(in the rows, 128 means zero)
T: rows in a few groups, each row roughly a mix of its group's directions (some rows in no group)
T (109 x 11)
[[110 130 172 131  79 103 166  99 108 147 125]
 [123  87 108 140 166 132 140 138 122  98  69]
 [141 115 109 122  91  85 135 111 183 104 106]
 [ 88 124 114 120  97 108 111 126 119 120 196]
 [170 125 143 139 104 163 147 171  82 129 114]
 [131 131 129  84 120 194 158 103 117 132 114]
 [ 67 102  87 140 145 123 129 111 110 111  97]
 [130 150 117 140 126 122 158  63  83 148 123]
 [133 147  79 115 191 109 105 139 111 134 133]
 [106 124 108 152 153 139 121 148  87  95  74]
 [156 135 138 195 144 123 147 119 130 128 175]
 [108 146  83 123 122 175 148 112 107  82 139]
 [117 117 120 202 122 155  98 118 132 153 143]
 [149 162 109 141 145 158 169  91 148 130 167]
 [140  98 162 123 108  68 119 127 143 149  90]
 [104 125 112 118 106 189 148  91 130  93 143]
 [136  89 141 115 147 109 117 182 149 163  98]
 [130 135 139 139 158 148 180 144 119 164 176]
 [162  99 144 121  94 132 163 145 128 102 179]
 [ 97 136 148  88 158 145 148 100 124 118  75]
 [111 147  96 162 108 112 103 137  90 144 178]
 [131 126 127  99 185 108 108 162 144 163 100]
 [129 110 113 126  80 159 121 144 179  91 112]
 [104 108 128  68 133 155  87 106 156 131 120]
 [124 114  90 175 113 104 154 128 117 127 182]
 [136 156  94 163 136 149 127 100 154 179 103]
 [155  96 121 167 114  98 160 108 147  87 149]
 [142 160 120  58 122 147 157 114 150 114 126]
 [162 130 143 173 174 110 106 160 155 119 120]
 [165 140 143 151 139 178  94 140 167 141 107]
 [142 115 124  94 166 124 172 156  85 151 113]
 [148  86 168 140 161 107 126 155 153 165 120]
 [111 153  87 153  99 137 135  83 140 173 121]
 [129 108 132 118 164 126 133 127 179 110  69]
 [138 149 124  85 104 133 136 117 117 199 120]
 [149 147 113 131  87 157 135 146  62 135 137]
 [106 155  89 130 126 176 147 102 120  85 149]
 [127 171 116  90 117 149 164 125  80 141 106]
 [126 125  56 116 116 123 170 143 119 103 140]
 [114 147 100  81 108 145 169  89 119 151 112]
 [139 108 168  72 132 144 173 125 135 130 155]
 [125 149 105 129  93 177 119  96 151 160  97]
 [139 103 118 129 144 119 181  86 130  93  91]
 [124 102 142 166 143  82  98 161 129  92 108]
 [111 110 139  75 111 139 170 115  85 103 132]
 [ 95 115 143 134 103 194 135 136 159 103 120]
 [157 158  80 125 102  91 149 117 117 125 167]
 [ 86 122 143 159 177  89 137 139 124 133 162]
 [123 109 121 167 149  86 143 168 135 145 173]
 [149 114 142 115 131 177 104 160 100 167  96]
 [129 135  91 149 112 113 156  73 100  92 115]
 [171  87 168 171 113 132 138 119 136 106 146]
 [168 130 146 114 175 125  75 152 135 149 116]
 [103 115 100 128 166 147 164 100 100 144  85]
 [125 168 105 154 103  99 131 106 124 142 186]
 [ 61 124 126 102 109 105 113 129 168 112 143]
 [131 117 126  99 185 162 146 131 121 115  79]
 [135  87 155  91 128 125 157 102 162 106 164]
 [143 120 155 143 119  65 121 160 133  83 128]
 [140 135 187 134 148 159 113 169 118 162 114]
 [ 58 132 128 128 114 144 175 104 137 123 119]
 [ 75 156 140 106 161 118 160 122 101  95 130]
 [126 170 123 150 100 140 105  86  94 108 164]
 [157 136 157 107 116 161 137  99 176  94 104]
 [149  77 151 140 113 147 103 169 128 124 170]
 [141 157 120 116 113  64 157 122 151  91 131]
 [ 85  98 130 124  90 136 113 125  86 142 171]
 [176 138 158 117 146 174 113 146 139 167 112]
 [117 123 129  65 142 153 166 119 111  90 138]
 [166 162 125 139 148 116 152 122 175  82 139]
 [183 117 118 119  81 135 119 141 167 153 147]
 [141 134 118 136 127 119 199 113  93  95 111]
 [ 93 132 112  82 117 116 124  79 148 107 163]
 [147 116 131 118  82 125 143 103 177  88 102]
 [ 95 149  85 108 113 118 146  87  89 102 142]
 [130 129 116 152 105  94 151 165 136  91 179]
 [ 88 141  95 136  82 111  80 128 107 114 118]
 [131  76  92 136 126 140 146 169 166 105 120]
 [145 140  96 131  85 119  90 130 183 106 122]
 [172 184 145 135 120 130 149 155 142  90 138]
 [105 127  98 196 121 116 103 113 138 156 109]
 [ 99 146  94 133 141 107 146  99  65 120 140]
 [120  98 146 166 171 111  96 103  86 122 122]
 [191 143 104 127 139 143 131 159 131 136 175]
 [130 105 141 117 148 136 123 143  50 131 101]
 [123 100 149 136 152 105 167 134  91  76 144]
 [117 143  98 138 123 129 189  77 117 119 148]
 [141 126 146 108 140 102 101 165 157  78  95]
 [128 137 152  70 126 164 104 100 146 159 111]
 [112 137 102 112 102 116 101  68 161 102 139]
 [147 113 128 110 117 119 184  89 152  91 104]
 [ 75 141 160 109 179 126 133 122  99 147 139]
 [160 166 132  98 102  71 147 131 153 125 130]
 [ 94 129 153 138 128 133 197  99 149 140 143]
 [181 121 115 128 137 107  98 178 135 157 149]
 [179 104 140 112  74 153 126 109 145 118 149]
 [157 161 164 170 132 136 118 114 118 177 105]
 [136 130 162  68 119 141 174 113 129 126 157]
 [170 107 110 116  77 138 114 103 171 110 131]
 [123  98 144  97 160 115 160 158 178 106 122]
 [170  96 163 112 162 139 126 170 124 153 109]
 [166 117 157 124 100 136 155 152 115 151 183]
 [136 122 129 202 113 104 142 110 112 153 105]
 [100 132 103 106 154 103 122 132 109 178 175]
 [126 118 127 152 149 167 103 130 110 196 139]
 [111 125 174 145  77 137 172 107 142 139 144]
 [116  86 127 193 134 118 130 121 153 121 165]
 [112  98 180 117 161 134 149 162 113 127 166]
 [150 155 167 114  89  85 139 118 120 169 134]]
one row of each group, then the others: which group is each in?
[120 100 165 171 138 132  88 158 117 129 167]  <109>
[ 61 117 150 129 170 152 129 130 124 144 103]  <57>
[151 139 148  62 143 113 156 145 119 115 161]  <25>

[151 112 164 102 123 117 117 158 102 161  76]  <25>
[ 91 122 140 119 187 104 175 112 115 127 123]  <109>
[127 115 136 172 139  64 140 137  97 141 152]  <25>
[138 114 121  92  98 127 156 101 154  69 138]  <109>
[128 114  88 127  83 149 122 170 171 108 132]  <57>
[ 74 139 110  82 159 114 137 166 134 121 138]  <109>
[ 93 126 131 163 158  87 158 116 106 107 165]  <109>
[114 124 109 103 187  79 145 141 118 120 103]  <25>
[136  92 119 159 129  89 167 116 129 113 178]  <109>
[155 155 124 134 141  69 119 146 172 108 105]  <25>
[160 127 115 107 104 145 101 150 184 133  90]  <109>
